Where one turn sends some rows of the set: a few examples, then the rows asked:
dop: [ 0.02 -0.10  1.33 -0.90  0.38  0.81  0.92 -2.32  1.65  2.63  1.00  1.46
 -2.38  0.52 -1.52  3.30 -0.08 -3.80 -0.63  1.78  2.33]
Nuvor: [-1.13  0.42 -2.78  0.07  4.10  1.11  0.13 -1.92 -0.46  1.31 -1.24  1.11
 -0.29 -1.51 -0.79  3.07  1.61  0.09 -1.26 -1.72  2.58]
nabu: [ 0.31 -1.47 -0.15 -2.51  1.32 -0.71 -1.54 -1.05  0.37  0.93 -1.00  0.11
 -1.94  0.83 -3.27  1.26 -0.30 -3.49  1.12 -2.77  1.53]
mefe: [ 1.34  2.16 -1.15  2.37  2.69 -0.94  0.39 -3.14 -1.85  1.34 -0.42  1.85
 -1.13  0.65 -3.72  1.12 -1.13 -0.60 -0.51  0.83  1.04]
Mosik: [-1.06  2.78 -2.29  1.93  3.78 -0.22 -0.34 -0.84 -0.80  0.52 -1.33  2.78
 -0.79 -0.40 -2.41  2.29 -0.17 -1.10 -0.07 -0.95  2.86]
guled: [-0.52 -0.18  0.78 -0.46 -1.46  0.53 -0.77 -2.05 -0.53  0.36  0.28  1.35
 -1.66  0.35 -1.34  2.01 -1.22 -4.40 -0.85 -0.42  1.75]
fazul: [ 1.59 -0.06 -1.62  1.16  3.07  0.99  0.94 -4.11 -0.54  1.80 -1.51  0.74
 -1.96 -0.75 -2.19  1.94  1.07  1.10 -2.34 -0.24  1.22]
Gog: [-1.16  0.14 -2.01  0.66  3.83  1.44 -0.73 -2.16 -0.69  2.07 -1.21  0.52
 -0.16 -1.50 -1.04  3.99  1.87  0.10 -1.02 -1.29  2.71]
moz: [-0.12 -1.04  0.80 -1.70  0.02  0.07 -0.11 -1.78 -0.29 -0.29  0.16  0.93
 -1.53  1.80 -1.26  0.50 -1.33 -3.55  0.01 -1.14  2.26]
lugu: [ 0.51 -1.26  0.86 -0.32 -0.87  0.01 -0.94 -1.99 -0.90 -0.13 -0.46  0.47
 -1.34  1.17 -1.62  1.50 -1.06 -4.14 -0.75 -0.28  1.02]
pinat: [-0.20 -1.08  0.98 -1.00 -0.27  1.17 -0.42 -1.59 -1.62  0.53  0.87  0.09
 -2.35  1.07 -2.03  1.72 -0.78 -4.33 -1.07 -1.42  1.19]
Zug: [-0.90  0.48 -2.33  0.81  3.76  1.41 -0.45 -1.97 -0.37  1.27 -1.82  1.15
 -0.91 -1.58 -1.10  3.26  1.69  0.26 -1.40 -1.79  2.70]
Pimu: [-0.98  2.96 -2.12  1.58  3.90 -0.60  0.30 -0.57 -1.03  0.92 -0.45  2.15
 -0.43 -0.60 -2.50  1.84 -1.10 -0.93  0.23 -0.66  2.41]
Sekid: [-1.38  0.73 -2.48  0.35  4.00  1.11 -0.10 -1.27 -0.66  1.41 -1.03  0.58
 -0.25 -1.90 -0.89  3.08  0.89  0.19 -0.97 -1.88  2.63]
baso: [ 1.48 -0.36 -1.14  1.15  2.69  0.96  0.70 -4.60 -1.21  2.29 -0.78  0.21
 -1.28 -0.48 -1.98  2.29  0.89  0.93 -2.16  0.32  1.05]
Vopel: [ 1.40 -0.24 -2.09  0.39  3.13  0.85  1.45 -4.19 -0.87  1.65 -0.99  0.56
 -1.37 -0.78 -1.81  1.76  0.93  1.01 -2.27 -0.36  0.99]
foped: [ 0.62 -1.52  0.33 -2.82  2.93 -0.21  0.07 -1.36  2.19  2.90 -0.36  0.17
 -2.55  0.86 -3.09  2.43  0.77 -2.95  1.07 -0.76  2.22]
vus: [-1.03  2.75 -2.63  1.14  4.14 -0.65  0.10 -0.78 -0.92  0.72 -0.87  2.67
 -0.32 -0.40 -2.41  1.99 -0.28 -1.23  0.22 -0.92  2.56]
Bife: [ 1.18 -0.25 -1.79  0.48  3.25  1.05  1.14 -3.64 -0.81  2.02 -0.90 -0.16
 -1.40 -1.29 -1.73  1.93  0.67  1.30 -2.12 -0.58  1.06]
Gam: [ 1.51  2.11 -1.98  1.51  3.13 -1.04  1.42 -3.09 -1.34  1.12 -0.51  2.06
 -1.36  0.35 -3.40  0.61 -0.91 -0.32 -0.78  0.41  0.92]
bifus: [ 0.32 -1.16  0.52 -1.53  2.75 -0.24 -0.49 -0.71  2.17  3.29 -0.68  0.31
 -2.10  0.29 -2.92  4.05  1.15 -3.81  0.86  0.51  1.96]
taguv: [-1.35  2.61 -2.02  1.90  3.84 -0.54 -0.98 -0.75 -1.32  1.16 -0.88  2.25
 -0.11 -0.29 -2.73  2.79 -0.15 -1.44  0.57 -0.82  2.70]
rera: [ 0.41 -0.92  0.18 -1.52  1.37 -0.01 -1.25 -0.86 -0.80  1.97 -0.05 -0.23
 -3.06  0.51 -4.42  2.18 -0.21 -4.37  0.32 -2.31  0.46]
Zun: [ 1.42  2.30 -1.52  2.28  3.04 -0.61  0.99 -3.00 -1.04  1.04 -1.03  2.39
 -1.81  0.41 -3.48  0.95 -0.82 -0.29 -0.89  0.65  1.38]
vuzi: [ 0.15 -1.38  1.54 -0.77  0.73  1.01  0.68 -2.05  1.19  1.70  0.40  0.74
 -1.61  1.17 -0.49  3.13  0.31 -3.62 -0.82  1.82  2.37]
fari: [ 0.59 -0.73  0.25 -1.77  1.72 -0.08 -0.61 -1.67  2.09  3.83 -0.43  0.49
 -2.90 -0.58 -3.84  3.92  0.90 -3.68  0.42 -0.16  1.28]
Rogam: [ 0.67 -1.00 -0.17 -1.10  1.15 -1.14 -2.16 -0.67  0.14  1.38 -1.52  0.06
 -1.84  0.37 -3.99  2.40 -0.14 -4.41  0.95 -1.56  0.59]
Fodu: [-0.03 -0.56  0.82 -1.77  2.84  0.50  0.27 -0.62  0.98  3.54  0.78  0.26
 -3.26  0.67 -3.66  3.53  0.74 -4.21  0.48 -0.24  1.67]
fal: [ 0.27 -1.12  1.42 -2.05  1.51  0.56  1.40 -2.05  1.61  1.70  0.86  1.00
 -2.08  1.85 -1.09  1.74 -0.24 -2.97  0.08  0.95  2.99]
lider: [ 1.59  1.98 -1.43  1.68  3.21 -0.65  1.59 -2.94 -1.21  1.52 -0.31  1.35
 -1.48 -0.12 -3.36  0.75 -1.26  0.26 -0.89  0.65  0.84]
Ketar: [ 0.01 -0.73 -0.39 -1.34 -0.17 -0.35 -2.29 -1.44  0.00  1.57 -1.03  0.32
 -2.21 -0.71 -3.55  2.60 -0.22 -4.23  0.17 -2.37  0.68]
benil: [-0.67 -0.74  1.57 -1.22  1.21  1.68  1.00 -1.43  0.11  2.03  1.62  0.67
 -2.66  1.25 -1.23  2.99  0.06 -4.18 -0.89  0.57  2.36]

Fodu -> benil
taguv -> Gog
Now these:
foped -> fal
lugu -> Rogam
lider -> Pimu
fari -> dop
Mosik -> Zug
Nuvor -> Vopel

Where one turn sends some rows of the set: a few examples, then the rows asked:
feteb: [ 0.16  2.66 -0.44 -0.47  0.31 -1.99  1.31  0.09 -0.22  0.87  0.46  1.59
 -0.22  0.84  0.28  0.80 -0.91 -2.65  1.19 -1.64 -1.17 -0.12 -2.78  0.20
 -0.75 -0.18  0.17]
vibo: [ 1.34  0.30 -2.09  0.98 -0.27 -0.03  1.03 -0.79 -0.55  1.59 -0.58 -0.64
  0.05 -0.28 -0.13  0.03 -1.19 -2.47 -0.94 -1.68 -0.21 -0.59  0.23 -2.88
 -0.67 -0.67 -1.39]
lerul: [-1.13  0.11 -1.33  1.55 -0.58 -1.42 -0.29  0.16  0.49 -1.60  0.13  2.01
 -1.28  0.32  0.30 -2.33 -0.92 -2.38  0.01  0.61 -1.78 -1.42 -0.71 -2.51
 -0.95  0.81 -0.83]
ser: [ 1.18  1.13 -0.57 -0.61 -2.26 -1.00  0.27 -0.09  1.11 -0.96 -0.41  2.05
 -0.75  1.62 -0.55 -0.19  1.61 -0.08  0.24  0.50 -1.38 -0.34 -0.19  2.03
  0.38 -2.87  3.06]
zibak: [ 0.31  1.93 -0.24  1.13 -0.80 -3.63  0.73  0.38 -0.31 -0.61 -0.26  1.61
 -1.59  0.26 -0.53 -0.61 -0.23 -3.39  0.90 -0.66  0.47 -0.07 -0.62 -2.03
 -1.89 -0.05 -0.87]
guvan: [ 0.74 -1.32  1.27 -0.09 -0.90  1.17 -1.66 -3.34  0.29  1.40 -0.89  2.23
 -0.30 -1.47  0.74 -2.08  0.16 -1.02  1.07  0.96 -0.66  2.58  0.30 -1.12
 -0.49 -0.58  2.09]
biru: [-2.12 -0.11 -1.42  1.27 -0.14  0.46 -0.22 -0.92 -0.18  1.84 -0.57 -1.28
 -2.31  2.13 -0.72 -0.27 -0.43 -1.80  2.21 -2.00 -1.79  1.19  0.54 -0.79
 -1.61 -0.24  1.50]
Dofu: [-0.12 -0.68  0.54 -0.97 -0.87 -0.51 -1.34 -2.71  0.94 -0.51  0.89  0.78
 -2.10  0.85  0.41 -2.05 -0.85 -0.94 -1.13  1.41 -2.07  0.03  1.37 -2.33
 -2.26 -2.32  1.02]
Fis: [-1.21  1.10 -0.37  0.07 -0.39  0.16 -0.63  1.50  0.04 -1.87  0.10  0.00
 -1.14  0.83 -0.70 -1.98 -0.52  1.40  0.13 -1.84 -1.07  2.25  1.78  0.71
 -0.49 -0.22 -1.13]
dafe: [-1.28  1.28 -0.78  2.44  0.35  1.08  0.22 -0.08 -1.61 -0.73 -1.78  0.45
  1.46  0.39 -0.56 -0.27 -0.93 -1.81 -0.39  0.08  0.14  0.80  0.20 -1.27
  1.73  0.10 -1.26]
Lun: [ 1.10  0.94 -0.26 -0.27  0.72  0.02 -0.25 -2.11  1.37  0.40 -0.94  2.43
 -2.55 -2.12 -2.63 -0.84  0.44 -0.30 -0.23  2.89 -1.05  1.64  1.24 -0.91
  0.54 -1.03  1.43]
nin: [ 0.30  0.24  1.58 -0.40 -2.10 -0.25 -0.66 -1.90  1.54 -0.66  0.68  0.45
 -2.20  0.58 -0.05 -1.50 -0.35 -0.48 -1.45  1.21 -1.58  0.74  1.52 -2.36
 -2.35 -2.98  1.55]
gegad: [-0.46  0.16 -0.05  0.02 -2.90  1.03 -1.10 -1.33  0.57 -2.10  0.09  1.32
 -1.15  1.38  0.10 -1.10  1.76  0.35  0.05  0.34 -0.59 -0.47 -0.29  1.86
  0.07 -1.82  2.58]
ped: [-2.41  1.06 -0.02  0.74  0.73  0.22 -0.63 -1.03 -1.12 -0.62  1.17  1.12
 -1.07 -0.29 -0.45 -2.48  0.18 -1.61 -0.92 -1.17 -0.62 -1.43 -2.09 -0.62
  0.13  0.90 -0.20]
Venu: [ 0.61  1.60  2.10 -0.44 -1.80 -2.29  0.38 -0.17 -0.75 -0.62 -2.27  1.71
  0.26 -0.58  0.31 -1.87 -0.71 -1.72 -1.08  1.27  2.11 -0.45  1.31 -0.49
 -1.32 -0.98  1.88]
dibe: [-1.16  1.41 -0.15 -0.04 -1.79  0.77 -1.65 -1.76  0.05 -1.96  0.93  1.14
 -0.62  1.15 -0.70 -0.42  2.15  0.27 -0.25  0.73 -0.84 -0.31 -0.92  2.15
 -0.24 -0.97  2.12]
Fod: [ 1.30 -0.46 -0.03 -0.24 -1.23  0.69 -1.14 -1.78 -0.13  0.97 -0.95  3.08
 -0.92 -2.98 -1.59 -0.82  1.23 -0.44 -0.44  1.02 -0.10  1.40  1.39  0.62
  0.29  0.39  2.50]
bot: [ 0.50  2.03  2.17 -0.53 -1.67 -2.14  0.38 -0.81 -0.33 -0.15 -3.13  1.51
  0.05 -0.17  0.78 -2.04 -0.68 -0.67 -1.66  0.76  0.85  0.26  0.86  0.70
 -1.31 -2.24  1.78]
zimap: [-0.48  1.06  2.45 -1.29 -0.95  0.07  0.17 -1.52 -0.38 -0.33 -2.72  1.30
 -0.19  1.73  0.36 -1.75 -0.48 -0.34 -2.31  0.43  2.12  0.88  0.07  1.49
 -1.50 -1.56  1.31]
kul: [ 0.92  0.23  1.22 -1.74 -0.69  0.09  0.44 -1.30  2.09  0.40  0.45  0.98
 -1.83  2.85 -0.89 -0.22 -0.21 -0.68 -1.95  0.97 -1.01  1.39  0.80 -1.41
 -2.09 -3.29  1.45]
beli: [-2.16  1.54 -1.44  2.87 -0.27 -0.59 -0.63  1.19 -0.77  1.40 -2.30  0.03
 -0.04  0.60 -1.50 -1.25  1.07 -1.66  0.23 -0.91 -1.51  0.55  0.78  0.25
 -1.13  0.95  2.18]
lolu: [ 0.52 -0.43 -1.22  0.67  0.32  1.36  0.14 -1.10 -1.37  1.88  0.11 -0.39
  0.78  0.36 -0.31  0.20 -0.79 -2.43 -1.60 -2.17 -0.33  0.51  0.24 -2.51
 -0.40 -0.50 -1.16]
vak: [-0.17  0.40  0.53 -0.26 -1.32  1.14 -1.17 -4.22  0.75  0.74 -0.78  1.21
 -1.44 -0.18 -0.62  0.57  0.30  0.54  1.59  0.83  0.09  3.23 -1.05  0.89
 -1.02 -0.24  0.59]
tig: [ 0.68  0.54  0.29 -1.05 -0.70  1.82 -0.58 -3.28  1.31  0.24 -0.75  1.67
 -2.50 -0.62 -1.05  1.27 -0.47 -0.40  1.46  1.94 -0.10  3.46  0.13  0.23
 -1.09 -0.29  0.96]
fime: [ 0.42  1.56  0.06 -0.30  1.32  0.03 -0.70  1.20  0.58 -1.88 -0.40 -0.51
 -1.73  0.43  0.75 -4.07  0.33 -1.08  1.28 -1.73 -1.01  1.72  0.71 -1.18
 -0.87 -2.03  0.03]
mapa: [ 0.65  2.72 -0.96 -0.35 -1.53 -1.63 -0.15 -0.52  0.96 -1.12  0.15  1.73
 -0.47  1.01 -1.05  0.54  1.78 -0.15  0.41  1.10 -1.53 -0.73 -0.88  1.94
 -0.14 -1.94  2.44]
totu: [-1.90  1.34 -2.05  2.08 -0.48  0.03  0.27  0.72  0.13  1.08 -2.84 -0.52
 -0.88  2.24 -1.06  0.02  0.49 -1.64  1.01 -1.02 -0.17  0.64 -0.39  0.83
 -2.07  1.30  1.38]
vub: [ 0.08  1.82 -1.09 -0.43 -0.07 -1.21  0.66  2.32  0.77 -1.31 -0.58  0.29
 -1.18  1.33 -0.95 -0.87 -0.81  0.97  0.68 -1.63 -1.16  2.12  1.37  0.75
 -0.58 -0.83 -1.18]
fasaf: [ 2.51 -0.71 -1.02 -1.17  0.69 -0.18  1.15 -2.20  2.45  1.43 -2.65  2.30
 -1.86  0.52 -1.08 -1.34  0.15 -0.99  0.52  2.11  0.88  0.50 -0.80 -0.93
 -0.31 -1.21  1.07]
mog: [-0.21  0.63  2.49 -1.70 -0.72 -0.05  0.27 -0.68 -0.86 -0.25 -1.82  1.81
  0.48  1.80 -0.04 -0.91 -0.49 -1.60 -1.58  0.70  3.16  0.84  0.39  0.66
 -1.43 -0.51  1.58]
rov: [ 0.64  0.84 -2.77  2.70  0.64  0.22 -1.01 -1.04 -0.65 -0.79 -0.74 -0.10
 -0.26  0.74 -0.39 -0.77  2.00 -3.12  0.51 -0.67 -1.12  0.12 -0.62 -1.87
  0.16 -1.55 -1.01]
gor: [ 1.80  1.40 -0.87 -0.45 -0.51 -0.40  0.31  2.97  1.10 -0.35 -1.06  0.01
 -0.11 -0.45  0.70 -2.79  0.18 -0.38 -0.90 -2.18 -0.60  0.52  0.64 -0.27
 -2.27  0.00  0.09]
Navet: [-1.61  0.18 -2.12  1.46  0.97 -1.01  0.59  0.11  0.05  2.05 -0.93 -0.65
 -2.48  1.55 -2.09 -1.35  0.04 -1.72  1.16 -1.35 -2.07 -0.08  1.04 -1.40
 -0.45 -1.05  1.74]
tota: [-0.19  1.96 -1.26  2.01  0.04  0.14  1.03  0.25 -1.00 -0.24 -2.25  0.53
  1.53  0.91 -0.10  1.10 -1.48 -2.31  0.67  0.05  0.12  1.01 -0.31 -1.05
  1.10 -0.33 -1.36]
povun: [ 1.16 -0.13  1.03 -0.85 -0.10  1.38 -1.79 -3.28 -0.24  1.08 -1.92  2.34
 -1.11 -1.77  0.44 -1.24  0.44 -1.73  0.27  1.13  0.13  3.11  0.35  0.26
 -1.47 -0.28  1.91]
Zus: [ 0.80  0.60 -0.28 -0.98 -0.13  1.46 -0.27  2.36  0.70 -0.28 -0.37 -0.03
  0.31  0.88  0.82 -2.40  0.33 -0.21 -1.24 -2.69 -0.03  1.42  0.30  0.31
 -2.37  0.52  0.08]
Paroz: [-1.92  0.69  0.62  1.64  0.21  1.02  0.22  0.62 -0.54  2.02 -1.83 -0.76
 -0.22  0.62  0.08 -1.72 -1.14 -2.91  0.90 -1.16 -0.53  1.13  0.80 -2.06
 -1.64  0.70  2.44]
Piza: [-1.86  0.01  1.21  0.44  0.80 -0.31 -0.80 -0.34 -1.66 -0.16  1.01  2.12
 -0.55  2.05 -1.35 -0.96  0.95 -2.92 -1.18 -1.52  0.89  1.64 -0.66 -1.00
 -1.16  0.78 -0.65]
virot: [ 0.93  0.84 -2.45  1.81  0.65  0.69 -0.92 -1.08 -0.88 -0.02 -0.53  0.26
  0.52  2.04 -0.15  0.59  1.80 -3.49  0.98 -1.24 -1.17  1.55 -1.09 -1.05
 -0.16 -1.62 -0.69]
Nula: [ 0.95 -0.41  0.17 -2.55  0.15 -0.79  0.09 -1.90  1.54  0.64  0.62  1.42
 -1.63  2.97 -0.24 -0.21 -1.05 -1.44 -1.05  1.09 -1.94  0.87  0.64 -1.32
 -2.30 -2.82  1.22]
Fetuf: [-0.76 -0.34 -0.29 -0.60  0.74 -0.28  0.08  0.52 -0.07  0.67  0.87  3.06
  0.66  3.12  0.16  0.42 -0.88 -2.97  0.07 -0.61 -2.06  1.60 -1.39 -0.69
 -1.10  0.56 -0.02]
Fip: [ 1.15  0.25  0.89  1.21 -1.38 -0.36 -0.83 -1.25  0.42  1.27 -1.21  2.73
  0.25 -2.67 -1.96 -1.64  1.61 -0.14 -0.84  1.49  0.12  1.66  1.19 -1.10
  0.07  0.24  2.19]
pel: [ 2.39  0.44 -0.76 -1.33  1.09 -0.10  0.20 -2.19  1.48  0.84 -3.27  2.47
 -2.43 -1.16 -0.97 -1.32  0.46 -1.54 -0.36  2.28  1.03  0.97 -0.07 -0.08
 -1.12 -0.84  1.27]
sos: [ 1.65 -0.02 -0.19 -0.58 -1.78  0.90  0.65 -1.90  2.07  0.88 -2.09  1.75
 -0.95  0.68 -1.32  0.94  0.63 -0.36  0.40  1.36  2.71  1.97 -1.06  0.27
 -1.56  0.82  0.66]
Pufu: [ 0.82  1.36  0.02 -1.33  1.87  0.40 -0.02  1.38  0.88 -1.10 -0.49 -0.33
 -1.38  2.10  0.60 -2.60  0.11 -1.34  1.43 -2.12 -0.53  2.64  0.12 -0.29
 -1.06 -2.07 -0.01]
zeso: [-1.05  0.91 -0.59  1.07  1.11  0.34  1.73  1.21  0.74  2.05 -2.78 -0.82
 -1.22  1.69 -0.91 -1.48 -1.17 -2.79  0.55 -0.46  0.43 -0.07  0.21 -2.03
 -1.55  0.33  1.84]
noke: [ 2.15 -0.20 -1.29 -1.40 -1.44  0.89  0.59 -1.94  1.39  0.60 -1.89  2.38
 -2.16 -0.88 -1.34  1.04  0.36 -0.48  0.50  1.30  1.60  1.07 -0.33  1.43
 -0.72  0.72  1.28]
nel: [ 1.15  1.18 -0.76  0.32  0.73 -1.53  0.15 -2.49  1.39  1.23 -1.62  2.15
 -1.73 -1.37 -2.83 -1.27  1.17  0.67 -0.11  2.03 -0.95  0.71  0.08 -0.24
  1.02 -1.54  0.89]

Venu -> Dofu
beli -> Paroz
Now these:
pel -> Lun
nin -> gegad
fime -> Fis
nel -> Fip
dafe -> lolu
feteb -> zibak

